[[-2.55,-6.34,+0.57,-2.55,-3.26,-0.98,+0.18,-2.88,+0.35],
[-1.62,+3.55,+2.49,+2.24,+0.02,+0.70,+1.25,-3.71,-1.36],
[-2.94,-4.45,+4.04,-5.11,+0.92,+0.28,+0.63,+1.00,+1.21],
[-1.34,-1.23,-6.61,-4.90,+0.52,+0.69,-0.92,-2.35,+1.17],
[+4.18,+2.78,+3.30,-1.81,-0.50,+2.07,-1.40,+1.03,+2.08],
[+1.20,+0.80,-4.06,-0.32,-1.51,-0.08,+0.29,+0.52,+1.68]]
=>
[[-2.88,+0.35,-2.55,-6.34,+0.57,-2.55,-3.26,-0.98,+0.18],
[-3.71,-1.36,-1.62,+3.55,+2.49,+2.24,+0.02,+0.70,+1.25],
[+1.00,+1.21,-2.94,-4.45,+4.04,-5.11,+0.92,+0.28,+0.63],
[-2.35,+1.17,-1.34,-1.23,-6.61,-4.90,+0.52,+0.69,-0.92],
[+1.03,+2.08,+4.18,+2.78,+3.30,-1.81,-0.50,+2.07,-1.40],
[+0.52,+1.68,+1.20,+0.80,-4.06,-0.32,-1.51,-0.08,+0.29]]

[[-1.42,-4.76,-1.35,-0.05],
[-1.17,-6.85,+2.82,-1.46],
[-1.17,-2.88,+1.33,-1.08]]
=>
[[-1.35,-0.05,-1.42,-4.76],
[+2.82,-1.46,-1.17,-6.85],
[+1.33,-1.08,-1.17,-2.88]]

[[+3.78,+0.48,-5.54,-5.62,+3.91],
[-5.37,-0.38,+3.97,+4.03,-5.46]]
=>
[[-5.62,+3.91,+3.78,+0.48,-5.54],
[+4.03,-5.46,-5.37,-0.38,+3.97]]

[[-3.57,-0.44,-3.29,-6.37,+1.91,-2.97,+4.94,+1.13,-6.07,+3.88,-3.68],
[+0.40,+1.94,-5.30,+3.11,+6.73,-3.69,+5.37,-6.00,-3.54,+1.77,+0.55],
[-5.04,-0.27,+3.66,-2.20,+1.73,-5.32,-6.45,+1.10,+0.90,+4.25,-1.30],
[-2.88,+0.85,+1.27,+4.75,-2.08,+4.64,+3.07,-5.88,-4.87,+0.61,-6.06]]
=>
[[+3.88,-3.68,-3.57,-0.44,-3.29,-6.37,+1.91,-2.97,+4.94,+1.13,-6.07],
[+1.77,+0.55,+0.40,+1.94,-5.30,+3.11,+6.73,-3.69,+5.37,-6.00,-3.54],
[+4.25,-1.30,-5.04,-0.27,+3.66,-2.20,+1.73,-5.32,-6.45,+1.10,+0.90],
[+0.61,-6.06,-2.88,+0.85,+1.27,+4.75,-2.08,+4.64,+3.07,-5.88,-4.87]]

[[-2.12,-0.50,+2.78,-3.69,-5.37,+3.91,+0.10,+5.67,-2.04,+4.44,+0.35],
[-2.34,-1.52,+6.05,-1.60,-1.72,+6.56,+3.41,+3.31,-3.21,-0.10,+1.62],
[-0.69,+0.22,+6.78,+4.62,+4.51,+2.66,+1.57,-1.71,+1.91,-4.37,-1.45],
[+2.67,-1.57,-1.86,-3.23,-2.54,+4.13,+2.00,+2.93,-0.50,+5.32,+6.07]]
=>
[[+4.44,+0.35,-2.12,-0.50,+2.78,-3.69,-5.37,+3.91,+0.10,+5.67,-2.04],
[-0.10,+1.62,-2.34,-1.52,+6.05,-1.60,-1.72,+6.56,+3.41,+3.31,-3.21],
[-4.37,-1.45,-0.69,+0.22,+6.78,+4.62,+4.51,+2.66,+1.57,-1.71,+1.91],
[+5.32,+6.07,+2.67,-1.57,-1.86,-3.23,-2.54,+4.13,+2.00,+2.93,-0.50]]

[[-0.43,+2.35,-0.08,+3.76,-1.24,-0.71,-0.51,-1.90,-1.12,-1.97],
[-0.85,-0.61,-0.77,+2.66,+0.77,-2.06,-0.14,+2.13,-3.21,-0.73],
[+1.06,-1.39,+0.87,+0.94,+3.37,-0.34,-3.16,+2.53,-1.72,-0.46],
[-1.88,+1.40,-0.97,+6.68,-2.27,-2.29,+1.28,-1.45,-0.58,-1.68],
[+3.17,-0.58,+2.66,+1.51,+2.46,-2.99,-3.15,+0.63,-0.39,-1.89],
[-1.12,+3.12,-0.47,+3.37,-2.21,-1.86,+1.13,-2.48,+1.27,-2.30],
[+0.95,-0.78,+0.28,+1.10,+0.66,-0.40,-2.47,+0.25,-1.38,-0.06],
[+0.40,+0.95,+1.62,+2.29,-0.10,-3.58,+1.12,-0.25,+1.67,-1.99],
[-0.48,+1.42,-0.36,+3.86,-0.75,-2.30,+1.55,-0.46,-2.62,-1.34]]
=>
[[-1.12,-1.97,-0.43,+2.35,-0.08,+3.76,-1.24,-0.71,-0.51,-1.90],
[-3.21,-0.73,-0.85,-0.61,-0.77,+2.66,+0.77,-2.06,-0.14,+2.13],
[-1.72,-0.46,+1.06,-1.39,+0.87,+0.94,+3.37,-0.34,-3.16,+2.53],
[-0.58,-1.68,-1.88,+1.40,-0.97,+6.68,-2.27,-2.29,+1.28,-1.45],
[-0.39,-1.89,+3.17,-0.58,+2.66,+1.51,+2.46,-2.99,-3.15,+0.63],
[+1.27,-2.30,-1.12,+3.12,-0.47,+3.37,-2.21,-1.86,+1.13,-2.48],
[-1.38,-0.06,+0.95,-0.78,+0.28,+1.10,+0.66,-0.40,-2.47,+0.25],
[+1.67,-1.99,+0.40,+0.95,+1.62,+2.29,-0.10,-3.58,+1.12,-0.25],
[-2.62,-1.34,-0.48,+1.42,-0.36,+3.86,-0.75,-2.30,+1.55,-0.46]]
